One turning vector, and how many ticks it has turned:
The counts run from 0 to 636.
[104  98 136 118 119 138 172 144 131 188 130 129 182 125 124 116 127 155
 146 127 106 109 144 113 126 168 136 128 154 144 151 134  98 114 152 144
  87 123 119 150 104 164  64 133 171 144 162 125 173 114 137 188] : 512
[120  98 147  90  69 130 114 150  97 133 122 126 170 172  98 145  72 122
 134 153 150 106  96  97 101 133  96 137 160 110 112 141 147 129 127 150
 138 136 135 135 108 161 136 151 173 116 135 160 122  91 182 157] : 634
[109  93 132 127 118  68 112 122 163 157 167 105 161 134 142  97 127 137
 121 122 156 113 131  74 137 131 134 153 129 163 138 127  87 105 152 157
 116 121 172 137 121 123  86 159 162 136 196 143 155 119 140 146] : 560
[133 134 134 111 130 164 130 100  93 163 156 112 173 167  86 132 103 175
 143 155 154  78 126  84 119 152 166 147 149 137  88 166 142 132 149 184
 119 102 120 151 148 160 104 159 148 124  99 144 147 130 119 156] : 445
[ 85 125 133 108 107 130 134 118 112 154 140 114 138 109 123  95  92 161
 165 129 182 125  98  96  97 158 152 134 138 148  78 159 157  77 154 140
 150 172  92 157  87 146  95 131 148 115 139 154 165  94 131 124] : 249
[120 144 139 114  59 147 143 147 124 154  99 114 178 167 106 137  98 121
 145 166 128 103  85 116 128 134 125 158 154 154 118 166  95 132 147 137
 127 113 126 166 138 148 140 147 200  91 134 146 160  97 104 166] : 618
[115 121 113 121 123 105 159 166 149 129 147 153 111 162 107 139 117 177
 180 151 208 127 106 105 142 100 111 122 106 139 149 136  96  93 131 185
 154 140  76 155 159 163 130 139 148 104 143 150 138  92 128 101] : 393
[127 118 156 143 138 155 132  93 100 155 143 123 121 180 102 152  73 169
 143 107 160  83  78  80 101 168 145 152 122 106 119 153 139 101 146 181
 102 141 136 139 128 130 139 149 122 145  74 148 126 103 131 115] : 448
[142 105 142 114 137  63 119 130 148 131 156 140 156 166 134 141 140 157
 105 129 170 116 113  70 139 144 113 124 136 128 163 102 108  94 142 178
 107 118 135 117  93 135  95 180 128 182 147 160 163 112 137 150] : 130
[187 137 176 182  84 107 165 151 124 134 128 145 119 175 103 177 123 157
 133 135 134 131 103 105 129 132  87 113 142 139 157 113 115  98 134 147
  81 136 141 141  98 112 120 182 179 140 125 140 130  79 131 124] : 322
[174 124 145 195 111  69 117 148 133 146 127 155 116 141 126 149  93 132
 155 130 140 101 119  79 104 158 104 162 108 134 142 136 123 119 148 167
 122 175 104 150  77 120 122 130 110 115  93 124 193  97 126 118] : 139
[136 150 149 184 117 129 131 173 120 145 105 139 123 136 117 157 145 172
 175 151 137 125 139  67 139 184 119  76 142 120 158 132 111 103 142 147
 114 164 111 137 121 164  84 161 128 174 113 112 167 109 156 113] : 507
[130  97 126 141 132 124 157 190 114 120 129 132 127 166  99 154  84 159
 150 117 150  93  87 124 115 139 144 132 128  91 125 186 129 114 132 162
 162 169 116 170 118 141  89  96 164  85 114 120 130  78 147  93] : 206
[160 113 151 106  91  95 123 170 126 161 124 112 185 158  99  95  93 113
 100 165 121 104 153 115 121 180 162 127 148 141 138 157 122 113 139 125
 125 152 141 161  94 144  66 164 156 136 143 125 162 129 127 162] : 336
[102 104 146 101  91 112  82 103  93 139 118 131 159 180 129 108  80 119
 104  97 142  93  89  90 104 155 143 165 141  85 126 162 118 119 150 143
  92 157 158 134  98 132 128 143 175 137 100 151 148 114 139 138] : 450
[111  98 146  92  95 119 117 178 118 153 146  95 173 158  95  99  57 123
 142 156 126  90 133 110 132 168 169 119 131 127 146 156 113 102 142 125
 154 142 161 165 114 169  96 164 148 124 150 151 122 121 139 151] : 199
[150 148 156 131  86 126 160 165 126 119 118 107 111 161  93 168 109 145
 151 152 160 131  74 104 132 139  91 131 128 144 118 145  95  81 143 137
 143 140 102 156 109 134 148 187 163 104 106 172 128  79 102 122] : 616
[166 117 154 158 119 140 135 103 104 156 142 130 142 171 108 135  75 155
 133 129 146  86 118 102  87 169 158 151 142 112 112 156 182 109 141 176
 101 139 110 152  82 118 119 133 127 135  89 115 171  95 111 148] : 292
[163 122 147 113 130 103 140 179 127 153 128 120 152 156 102 113 114 145
 114 164 142 103 145 106 127 197 173 123 129 137 145 158 111  74 130 132
 138 167 123 163  75 142  73 158 107 154 108 127 164 118 108 130] : 335
[133 103 148 156 127  76 119 178 144 113 136  99 124 190 133 122 120 138
  79 119 142  96  98  99 119 168 136 125 113 114 167 139  90  99 142 147
 106 141 197 140 110 114  87 151 141 166 133 133 123  99 136 106] : 177
[104 162 158 112  69 120 129 124 128  87 138 124 103 203 123 144 145 115
 130 134 205 115  90 113 138 104 146 139 127 129 150 149 126 110 156 170
 105 137 155 138 142 150 136 170 158 158 134 137 159  96 121 109] : 439
[155 167 145 144 100 118 152 112  91 124 140 159 134 133 102 132 150 161
 138 153 174 115 113  97 131 128 158 135 160 150  94 171 154 135 147 162
 120 165 112 149  94 134  60 128 168 139 102 121 192 106 127  94] : 300
[135 128 136 159  83 100 143 177 128 130 121 156 110 121 108 144 115 148
 207 152 137 113 147 100 131 138 125 117 127 154 162 141 150 110 155 151
 141 174  97 162  91 163  86 141 132 115 149 123 195  98 142 138] : 527
[123 151 143 157  91 159 145 139 113 161 108  97 121 111 140 141 145 197
 174 141 166 136 108  81 123 147 107 111 134 160 102 153 115  86 137 133
 112 145 108 138 143 128 103 170 166 139 131 135 162 117 149 101] : 76
[ 92 147 125 136  73 129 109 172 143 141  94 112 166 158 122 111 118 137
 150 166 150 121 126 113 116 144 137 112 148 140 123 175  86 131 136 126
 156 145 150 151 168 159  92 132 215  96 151 105 147 125 144  88] : 211
[ 93 100 114 105 131 121 161 171 154 151 134 122 166 134 119 119 114 141
 158 131 130 108 128 118 142 155 149 130 136 155 161 156  74 104 156 163
 132 110 109 180 120 175  81 123 173 119 170 144 163  96 117 184] : 375
[141 155 150 133  86 140 124 151 111 135 107 139 117 192 139 139 159 137
 121 147 189 109 115 120 112 134 106 124 122 119 158 171 107 150 100 188
 101 123 146 137 153 151  99 151 150 180 119  87 165 103 170 125] : 486
[108 163 126 157  90 111 123  91 150 168 114 154 167 158 164 124 142 131
 146 124 127 118 123  89 123 155 151 135 168 157 148 133  97 146 145 148
  71 130 155 137 119 151  93 126 174 154 157 106 195 111 149 151] : 125
[117 106 131 150 140  90 106 137 146 160 147 119 133 108 142 115 115 153
 165 122 134 104 143  57 141 173 166 142  98 156 163 144  79  81 168 151
 123 166 140 149 117 152  95 148 107 139 140 147 167 130 126 108] : 558
[152 145 133 175 126 104 109 114 126 156 115 192 153 138 115 163 110 163
 177 130 136 116 126  77 131 154 114 118 149 101 143 130 111 117 129 169
 119 157  82 144 105 161 124 124 161 116  97 133 179 103 118 111] : 120
[129 141 143 151  84 113  81 111 110 133 108 159 170 103 109 133 111 128
 167 133 135 116 113  86 121 154  93 158 142 120 113 159 108 125 156 170
 115 151  83 152 106 129 127 137 176  93  92 131 209 111 108 127] : 277
[ 70 135 146 156  87 123  92 114 154 120 125 104 123 162 140 129 120 110
 159 105 154  98  86  95 130 133 145 142 126 129 165 134  94 122 178 172
  99 132 181 144 151 147 140 158 161 146 154 121 175 104 134 144] : 419
[127  90 146 105 119 133 126 147 106 148 127 109 159 170 145 121 121 167
  98 101 167 100  93 100  91 128 104 137 129 101  93 172 136 114  95 183
 109 118 135 127 155 123 104 129 195 139 147 134 120  98 166 134] : 67
[148 113 153 119  85 133 149 145 113 193 139 109 150 192 136 127 106 176
 104 145 151 113 142  97  86 152 104 128 127 153 117 131 150  96 111 138
  86 143 138 118 110 123  96 171 148 177 147 130 124 110 168 153] : 494
[129 138 134 147  88 113  94 119 105 147 122 130 139 109 108 113  76 142
 160 145 166 108  99  88 103 145 123 177 113 144  85 179 119 125 159 159
 149 155  96 157 134 131 129 132 141  81  86 141 180 112 110 107] : 433
[145 136 113 196 134  93 147 183 165 154 108 121 128 125 129 114 116 167
 137 147 144 144 100 104 117 166 116 116 131 135 120 159  79  89 132 124
 135 169 104 169 115 117  85 129 162  92 135 114 150 100 108  78] : 366
[134 143 138 175 131 107 139 128 145 152 144 127 112 156 157 158 159 182
 149 126 137 104 118  57 127 148 143 137 133 162 151 128 120 115 154 165
  87 150 141 133 107 152  82 145 103 191 136 126 178 106 140 137] : 127
[111 117 139 132 106 105 104 163 123 110 108  66 181 149 141 112 129 130
 102 145 129  81  78  78 116 150 158 165 163 139  82 188 123 135 161 123
 135 138 166 147 114 121  88 141 172 115 136 131 159 108 124 128] : 610
[142 136 136 150 149 158 152 134 128 160 130 101 148 167 122 159 106 196
 167 147 128  81 108  62 133 147 167 139 133 155 113 160 105 123 151 164
 116 107 139 158 165 146 121 165 141 120 109 152 125 116 109 120] : 601
[ 90  99 139  69 117 136 118 144 125 138  91 126 175 166 134 131 156 139
 136 102 132 105 110  98 135 150 125 130 155  98 168 141 104  98 149 161
  92 135  99 134 141 173 126 156 189 169 156 144 180 105 122 189] : 82
[ 83 115 147 118 107 132 156 164 141 117 130 117 106 152 117 155 137 155
 169 130 189 128  84 101 141 111  84 121 114 129 152 131 110  84 139 194
 129 119 106 147 156 160 146 166 148 140 142 153 150  88 139 138] : 236
[105 114 131 163 105 112 143 180 132 121 137 131 106 150 117 162  97 160
 202 150 151 100 111  97 126  99 140 120 139 146 131 148 168 119 159 154
 174 167 117 164 119 168 103 117 130 104 166 134 162  84 149 129] : 390
[121 123 147 132  80 136 116 189 116 114  97 128  86 180 127 138 125 146
 132 124 191 110  88 125  93 123 110 150  90 102 154 166 104  93 120 160
 128 150 110 145 156 132 143 148 170 137 102 118 142  92 120  96] : 52
[157 165 146 168 103  95 160 138 160 130 140 133  93 201 124 154 145 145
 127 160 180 117 117 111 139 116 149 127 121 178 169 127 129 123 141 174
  96 137 138 151 113 136  88 156 123 176 149 112 172 102 120 129] : 146
